(in the rows, 128 means zero)
Turns in one plane each, and the order they were made in; the first pair answered
turn W:
[109 134 102 121 154  78 131 131] => [161 133  90 139 134 128 120  93]
[156 130 140 129 162 157  99  53] => [124 153 188 120 119 182  86 116]
[141 121 127 152  74 180 129 139] => [ 81 121 141 131  98 122 142 182]
[143 108 164 135  93 162 128 136] => [100 103 164 119 118 109 139 159]
turn X:
[128 117 116 105 144 113 123 117] => [132 117 129 108 146 110 123 113]
[135 169 108 215 111 144 146  81] => [139 167 136 219 111 141 145  82]
[151 138 117  95 139 113 122 105] => [155 136 145  99 136 109 120 108]
turn L:
[121 150 152 112 131 121 111 132] => [111 113 122 150 126 107 145 130]
[110 135 100 148  83 163 120 153] => [108 151 124 132  85 164 108 162]
[129  99 119 112 118 130 126 131] => [129 109 132 102 119 130 115 134]
[147 128 126 141 109 138 134 118] => [143 141 148 133 112 137 127 125]
turn Q:
[120 137 160 125 151 146 137 114] => [121 129 155 108 153 146 130 112]
[139 123 132  88  96 167 108 136] => [152  95 114 106  94 161 121 119]
[143 152 147 162 156 106 138 143] => [135 165 153 128 156 108 120 153]
[ 96 175 104 140 131 124 138 156] => [ 98 166  99 100 132 123 121 155]
turn T:
[101 125 109 105  72 162 118 165] => [109 144 135 120  71 175 114 161]
[162  92  81 129 114 158 120 104] => [167  77 107 137  98 160 123 113]
[142 140 114 125 107 156 111 122] => [137 132 102 115 110 153 113 121]

(two turns a pair)
[140 135 146  83 144 134 108 104] => [113  85 151 135 131 103 156 128] -> X L
[143 122 132 126 107 161 117 114] => [109 104 109 136 106 135 139 139] -> W L
[124 147 125 100 156 165 126  93] => [118  98  98 121 146 146 153  93] -> T Q
[140 191 144 118 169 102 113 100] => [111 130 123 156 165  61 160 119] -> L T
[122 109  93 113 120 122 128 143] => [141  99 123 129 100 139 127 144] -> W T
[120 176 143  62 149 119  98 143] => [157 121  91  87 171  99 122  84] -> W Q
[158 106 140 134  75 178 125 129] => [159 141 120 139  89 188 121 118] -> X T
[143 144 109 118 110 118 120 119] => [145 144 111 136 107 119 130 117] -> Q Q
[133 101 146 126 119 114 128 132] => [137 108 136 119 105 136 119 136] -> L W
[139 118 142 124 105 151 132 125] => [119 108 127 115 136 105 143 120] -> W W
[ 95 150 136 117  84 174 111 162] => [108 131  78 102  95 174 108 135] -> X Q
[116 162 135 151 137 102 133 130] => [134 157 117 123 149 104 119 105] -> Q W
[135 149 150 138 135 145 130 105] => [111 145 147 130 151 114 139 115] -> W W
[ 99 138 125 125 133 121 140 152] => [105 139 103 114 139 122 138 141] -> X Q
[153 167 140 147 137 139 115 107] => [120 137 162 166 134  99 141 136] -> Q L
[106 103 128 154 136 103 151 144] => [160 144 133 114 141 154 103 104] -> W L
[114 108 127  99 113 121 121 155] => [137  99 110 104 139 106 123 116] -> W X
[127 143 149  80 153 109 107 113] => [117 111 163 126 150  82 146 123] -> W L
[141  93 108  93 148 106 145 118] => [165  86 130 103 124 133 138 112] -> T L
[111  72 139 149  91 107 160 152] => [144 131  93  76 100 164  99 116] -> X L
[159  84 148 154 134 139 107 130] => [126 104 168 160 141 124 116 158] -> Q W
[139 135  77 107 127 167  95 124] => [116 138 105 124  97 176 105 165] -> Q W
[148 139 181 118 122 133 132 129] => [130 137 159 162 116 125 159 139] -> L Q
[117 118 129 125 119 121 133 138] => [129 114 135 134 120 123 135 128] -> W T
[153 131 138 139 166 111 132  90] => [143 144 145 133 171 107 127  98] -> X T
[111 155 114  89 110 131 106 158] => [123 109  76 134 131  96 145 121] -> L W
[119 141 123 103 121 107  90 135] => [126 124  88 119 118 111 101 120] -> L L
[115 101 101 158 118 114 167 113] => [ 84 168 142 136 121 124 143 150] -> Q Q
[143 131 108 135 128 127 120 102] => [140 103 125 135 110 123 127 119] -> T T
[131 127 133  88 149 125 105 115] => [149 100 144 111 146 116 120 104] -> Q X
[ 98 139 157 175 163 114 133 119] => [137 132 140 175 163 140 121  82] -> L X
[134 131 140 157 100 154 136 130] => [ 93 133 114 139 117 122 144 153] -> W X
[130 126 119 103 123 142  96 127] => [148 105 119 120 127 134 108 106] -> Q X
[162 111 122 165 140 137 141  96] => [146 140 184 129 127 147 113 135] -> L X
[146 150 156 140 142 135 120 116] => [114 149 159 132 130 127 125 152] -> W X
[119  80 107  61 112 118 112 161] => [116  91 134  90  79 148 115 184] -> T X
[131 131 109  93 162 130 114 122] => [112 120 156 115 155 108 132 152] -> L T
[132 125  92 137 142 115 137 113] => [153 138 118 145 117 152 124 114] -> W X
[150  93  94  73 111 146 101 118] => [132  63 148  88 113 104 126 143] -> L Q
[127 178 148 140 128 144 121 148] => [152 121 112  79 129 136 105 123] -> Q Q
[114 184 128 151 137 158 127 146] => [115 161  71 131 149 150 127 129] -> T W
[134  87 122 112 153 119 123 111] => [135  99 171 121 130 140 117 134] -> W L
[151 160 155 144 129 149 120 113] => [132 159 121 162 150 125 139 108] -> L T
[113 113 144 102 124 105 126 148] => [136 105  99 107 136 113 129 114] -> X W
[147 111  76 150 134 135 132 100] => [125 120  75 167 132 129 146 121] -> Q T
[112 151 142 135 152 130 133 127] => [120 151 136 121 155 134 123 117] -> W Q
[113 137 118 175 129 123 157 131] => [122 137 109 176 124 137 152 121] -> T W
[147  91 158 147 137 107 150 108] => [167  98 112 122 119 149 128  95] -> X L
[106 116 158 123 124  69 135 175] => [101 105 113 102 123  72 130 173] -> Q X
[100 160 130  90 169  96 117 119] => [ 87 134 111 134 163  81 150 125] -> L Q
[151 119 115 145 104 157 147 109] => [111 146 162 107 133 111 135 145] -> L W
[142 136 110 169 160 118 148  95] => [120 185 140 125 164 127 118 125] -> Q Q
[146 151 120 119 154 127 110 105] => [132 119 147 156 147 100 141 122] -> X L
[110 126 124 127 118 122 134 168] => [138 140 107  98 146 125 112 130] -> W L
[139 169 139 192 113 146 112 101] => [ 94 171 165 178 126 110 118 140] -> L W
[150 133 140 140  58 182 127 135] => [ 73 136  88 108  99 111 144 172] -> W X
[104 140 127 156 131 131 147 155] => [ 98 154 115 129 137 134 133 157] -> X Q
[154 106 125 137 145  71 141  94] => [141 124 169 156 134  73 145 119] -> X Q
[144 133 164 107 119 150 111 120] => [131 130 114  84 137 135 111 114] -> T T
[135  94 131 136 162  81 148 109] => [110 147 163 151 164  90 143 135] -> Q Q
[121 147 115 113 157  94 132 128] => [159 108 104 125 139 118 136 102] -> T W
[133 141 135 110 121 150 108 132] => [140 118 108 108 125 142 116 118] -> T Q
[ 95 113  95 136 135  82 141 113] => [111  90 133 146 123  80 146 112] -> X T
[146 145 150 155 161 102 144  96] => [154 141 157 176 132 131 147 105] -> W L
[125 132 110 109 127 140 127 124] => [120 119 131 108 118 134 130 139] -> T L
